Here are some points, one per row:
-0.7|-1.3|0.0|1.4|0.5|1.3|3.0|1.1|1.0|0.2|0.4|-1.7|0.7|1.2|-0.5|2.3|3.9|2.4|-1.1|-0.6|-1.5|-0.8|-0.2|0.1
0.1|-0.2|-0.2|-1.3|1.1|-1.1|-0.4|0.0|-0.4|0.1|-0.4|-0.8|-1.2|1.3|1.4|-1.0|0.4|0.1|-0.6|0.0|0.8|-0.8|0.5|0.7
0.9|0.8|-0.3|0.2|-0.5|-0.3|0.3|0.0|-1.0|0.5|2.1|-2.1|-0.9|0.4|0.2|-1.7|-1.6|1.3|-0.4|-0.4|-0.2|-1.3|-0.1|2.7
0.3|0.4|-2.0|1.4|1.1|-1.3|0.4|1.2|-1.3|0.6|-0.1|1.0|0.1|-1.2|0.2|0.1|-0.3|-0.5|-1.3|-0.5|0.2|-0.1|1.0|-1.4
-1.1|-1.1|0.3|-1.7|-0.8|-0.2|-0.4|-0.7|1.1|-0.9|1.8|-1.1|0.5|-0.7|-1.2|1.0|-1.4|-0.9|-0.7|-0.1|-0.6|-1.1|0.3|-0.3
-1.7|-0.1|-1.2|-0.1|-0.4|0.6|-0.7|1.7|0.6|-0.5|-0.6|0.2|-1.6|0.1|2.0|-1.3|-0.8|0.5|1.3|2.0|0.3|0.4|0.4|-1.5
0.0|-0.5|0.1|0.5|0.6|0.1|-1.4|1.1|-1.9|0.0|0.8|1.4|-0.6|-0.4|2.1|-0.8|2.1|1.1|0.6|0.3|0.2|-0.4|0.0|0.4
0.3|0.4|-0.2|0.5|0.4|-2.5|-0.6|-0.9|0.3|-0.9|1.4|-0.6|1.9|-2.2|0.5|0.7|0.1|0.7|0.4|0.9|-0.9|1.4|-1.2|0.6
-1.3|-0.2|-1.1|0.6|-0.9|-0.5|1.5|0.1|0.5|0.5|-2.0|-0.3|1.4|-0.1|-0.9|1.6|-0.9|-0.3|1.4|0.3|0.4|0.0|-0.9|0.9
0.0|1.0|-0.3|-0.5|0.6|0.5|-0.1|-1.5|-1.0|-1.6|-1.3|0.1|0.5|1.0|-0.7|-0.4|-1.5|0.6|-1.4|1.3|-0.9|0.5|0.6|-0.8
0.7|-0.4|0.1|-1.3|-2.4|-0.6|0.6|-1.2|1.9|0.0|0.8|-0.5|0.8|1.3|0.4|0.6|1.7|-0.9|0.3|-0.1|0.0|-1.3|0.6|-1.1
0.4|0.6|0.0|0.4|1.0|-0.1|-1.7|-0.8|-2.4|0.7|-0.8|-0.2|-1.5|-0.3|0.3|0.6|0.1|1.2|1.0|1.6|-1.1|0.0|0.9|-0.2
-1.1|-2.0|1.5|-1.5|-0.2|-0.3|-0.5|-0.2|-0.3|1.1|-0.3|0.5|0.1|1.1|1.0|0.4|0.2|-1.8|0.7|-1.5|0.0|0.8|-0.6|0.3
-0.3|0.6|0.5|-0.1|-0.6|0.6|0.6|-0.7|0.0|-0.8|1.4|-1.4|1.5|-0.9|-1.8|0.1|-0.7|-1.8|0.2|0.4|0.4|-1.7|-0.7|-1.5
0.4|-0.5|-0.2|-0.6|0.4|0.1|-0.3|-0.7|0.4|-0.4|1.2|0.6|-0.1|-0.4|-0.2|0.1|-0.7|-0.7|2.8|-1.0|0.5|1.8|-1.0|-0.6
0.4|0.3|-1.1|-0.4|0.0|0.1|0.1|-1.0|-0.7|-1.3|-0.6|1.9|-0.2|1.3|-0.6|-0.4|0.2|1.3|1.5|0.1|-2.3|-0.1|-0.8|-1.2
1.7|1.4|-0.7|0.1|2.1|1.4|-1.4|-1.6|1.2|0.1|1.5|-1.4|1.1|-1.6|0.9|-1.6|-2.0|-0.3|-1.0|-0.5|-2.1|1.3|1.7|0.8
1.9|0.2|0.2|-0.3|0.9|0.8|2.2|0.6|0.1|-0.1|0.0|-0.2|1.4|-1.0|-1.5|0.5|3.6|0.3|-0.1|1.4|-0.1|1.0|0.2|0.6
1.2|-0.7|0.4|-1.6|1.7|-1.9|0.6|-0.8|0.8|-0.4|-1.5|-0.3|0.9|-0.6|-1.1|-0.7|-0.3|0.6|0.8|-0.8|0.8|-0.8|-0.6|-2.1
0.1|0.3|1.1|0.1|0.5|0.0|0.1|-0.9|0.4|-0.6|-0.9|-0.1|-0.9|0.3|0.6|-1.5|-1.0|0.5|-0.8|-0.1|0.2|0.3|1.3|0.9
2.4|0.4|0.9|-0.1|0.4|-0.5|0.6|-1.6|-0.4|1.4|1.5|-1.2|-0.6|-0.5|-0.4|0.0|-0.5|2.8|-1.3|1.9|-0.5|-0.4|1.1|0.2
-0.6|-0.3|-0.3|1.1|0.5|1.5|-2.9|-2.6|0.8|0.7|-1.2|-0.2|-0.7|-0.8|0.2|-0.5|0.4|-0.5|1.4|-0.6|0.8|-0.1|-1.8|0.0
0.4|0.0|-0.1|0.1|0.0|0.0|0.0|0.7|1.5|1.0|-0.2|1.1|0.6|-0.1|-1.7|2.5|0.7|-0.8|-0.3|-1.4|1.0|0.3|-1.7|0.4
1.0|0.5|0.1|-1.3|1.1|1.3|1.0|1.1|-1.6|-0.8|-0.1|0.0|-0.7|0.3|-0.7|0.4|-0.2|1.1|-0.2|1.7|-0.9|-0.3|0.5|1.4
-1.8|0.6|0.4|-0.2|1.8|0.3|0.8|-0.1|-1.0|-0.4|0.8|-0.3|-0.7|1.2|-3.1|-1.2|-0.1|0.7|0.6|-1.0|0.5|1.2|0.7|0.8
-0.4|-0.6|0.8|1.2|1.8|0.1|-0.5|-0.2|0.4|0.5|-0.5|0.4|0.2|-0.3|0.6|0.3|0.0|-0.6|-0.3|-2.0|0.2|2.0|-0.9|0.8
-0.1|0.3|0.9|1.9|1.9|0.7|0.3|-1.8|-1.1|-0.1|-0.6|-0.1|0.3|-0.9|1.2|-1.0|-1.4|-0.3|-0.5|0.7|-0.7|0.0|-0.1|-0.3
0.4|0.3|0.3|1.7|-0.7|-0.1|0.0|0.4|-1.2|-0.9|-1.6|0.1|0.3|-2.3|1.0|0.9|0.8|2.0|-1.3|-0.6|1.2|0.2|-1.0|0.9
-1.2|0.0|-1.6|-0.4|-1.2|-0.4|-1.8|0.7|-0.7|1.6|-1.3|1.4|-1.0|0.0|0.8|1.8|-0.1|0.8|0.7|-0.1|-0.6|0.1|-0.3|1.1
0.4|1.3|0.6|-0.2|-1.2|-0.2|-0.6|-0.3|0.4|1.1|0.3|1.7|0.0|-0.6|-0.2|-1.1|1.4|-1.0|-0.2|-2.2|0.8|0.8|-1.5|-1.0
0.3|-0.1|2.2|0.5|1.0|-0.1|-2.8|-0.8|1.0|1.2|2.2|-3.1|1.5|-1.0|2.3|1.5|-0.5|-0.9|-1.2|-1.3|-1.6|0.5|1.4|-1.4
-0.6|-0.2|-0.6|-1.4|-0.3|-1.2|0.3|-0.7|-0.5|0.4|1.1|-0.4|1.4|0.8|-0.9|-0.1|1.5|-2.9|-1.1|-0.6|-0.8|-0.6|1.7|-0.6
1.1|-1.4|1.2|-0.8|0.3|-0.3|-0.5|0.9|0.1|0.6|0.7|-1.8|0.8|-0.9|-1.2|0.1|-1.1|-0.2|-0.4|-0.8|-0.8|-0.2|0.2|0.3
0.1|1.1|-0.1|0.2|1.2|0.7|1.2|0.7|-0.9|-1.0|0.3|-0.8|-2.4|0.7|0.4|-0.6|-2.0|-0.1|-1.4|0.2|-0.5|0.2|0.2|-0.8
0.5|0.1|1.3|-2.3|0.2|-0.6|0.5|-1.8|-0.6|1.1|0.5|-2.0|2.7|-0.5|0.3|-1.6|-2.2|1.8|-0.7|-0.6|-0.6|1.9|0.8|-0.5
-1.6|-1.0|-1.2|-0.5|-0.5|0.4|2.2|-0.4|1.6|1.3|0.9|0.1|0.1|0.4|-1.2|0.3|0.4|-0.8|0.4|-0.1|0.1|-0.2|-0.9|-0.3
-1.2|-0.7|0.9|0.7|-1.2|1.0|-0.8|0.7|0.7|0.9|-0.7|2.7|-1.1|-0.6|0.0|-1.2|0.6|0.6|0.6|0.6|0.9|-1.8|-1.1|0.8
These points spread out most along one direction. Take the direction at right angles to it along which they spread out most. Then take the direction at right angles to both along which they spread out most. Go by this last direction. How many in every 100 of the points above lie lower along it than each point below? Round to a whole number. More than half of the points above lie lower than the first one.
-1.0|0.0|0.5|0.9|0.1|0.4|0.7|0.4|0.7|0.1|0.6|1.7|1.8|1.4|1.0|0.5|-0.1|0.0|0.1|0.9|1.4|-0.6|-0.6|0.6 49
-0.1|-1.0|-0.5|0.4|-0.2|-0.9|0.0|2.0|-0.2|-0.4|0.3|-2.0|2.0|0.7|-0.7|-0.4|-0.7|-1.2|1.9|-0.8|0.3|0.0|-0.3|0.1 41
2.1|-0.4|-0.4|0.9|-0.7|-1.7|-1.1|-0.4|0.2|-0.9|-1.3|0.4|-0.6|0.4|-0.4|-2.3|-1.4|-2.4|0.8|-1.2|1.0|1.1|1.1|0.6 5
0.6|-1.4|0.7|0.1|-1.0|2.6|1.0|-1.3|-1.5|0.8|1.7|-1.7|-0.1|-1.2|-0.5|2.6|0.8|-0.1|-0.7|-1.5|0.5|1.1|-2.1|-0.8 70
0.3|-1.2|1.3|0.9|-0.2|-0.7|2.4|-0.1|0.1|1.6|0.8|1.0|-0.3|-1.6|-1.9|0.5|0.1|-1.0|1.0|-0.3|-2.0|-1.0|-0.9|0.0 78
0.5|1.3|-0.9|-0.1|0.3|-0.8|0.6|0.1|-0.5|-0.1|-1.3|-1.3|-0.6|0.1|0.1|1.0|-1.0|0.8|-0.9|-0.3|-1.5|0.6|0.6|1.3 89
-0.5|-1.2|-0.8|1.4|-2.0|1.3|0.4|0.4|-1.1|-1.4|-1.4|0.5|-0.6|0.2|0.6|-1.0|-1.1|0.2|0.2|-1.4|0.9|0.5|1.7|-1.2 30
1.4|1.5|1.6|-0.2|0.0|-0.7|-1.4|-1.9|-1.5|0.5|-1.2|-2.6|-0.6|1.5|0.7|-2.0|-0.6|-1.6|0.2|0.5|-0.9|0.2|-0.8|-0.9 16
0.0|0.9|2.5|-1.1|0.2|-1.2|1.1|0.0|0.7|-1.9|0.6|-0.6|0.5|-1.5|-0.7|-1.0|0.6|0.7|-1.1|0.9|-1.0|1.0|0.1|1.2 89
-0.5|-2.3|-0.1|-0.7|-1.4|-0.6|0.6|-0.1|0.9|-0.7|1.6|-0.4|-0.3|1.1|-1.8|0.1|1.2|-0.7|-2.7|0.8|-1.5|-0.2|-1.7|0.4 89
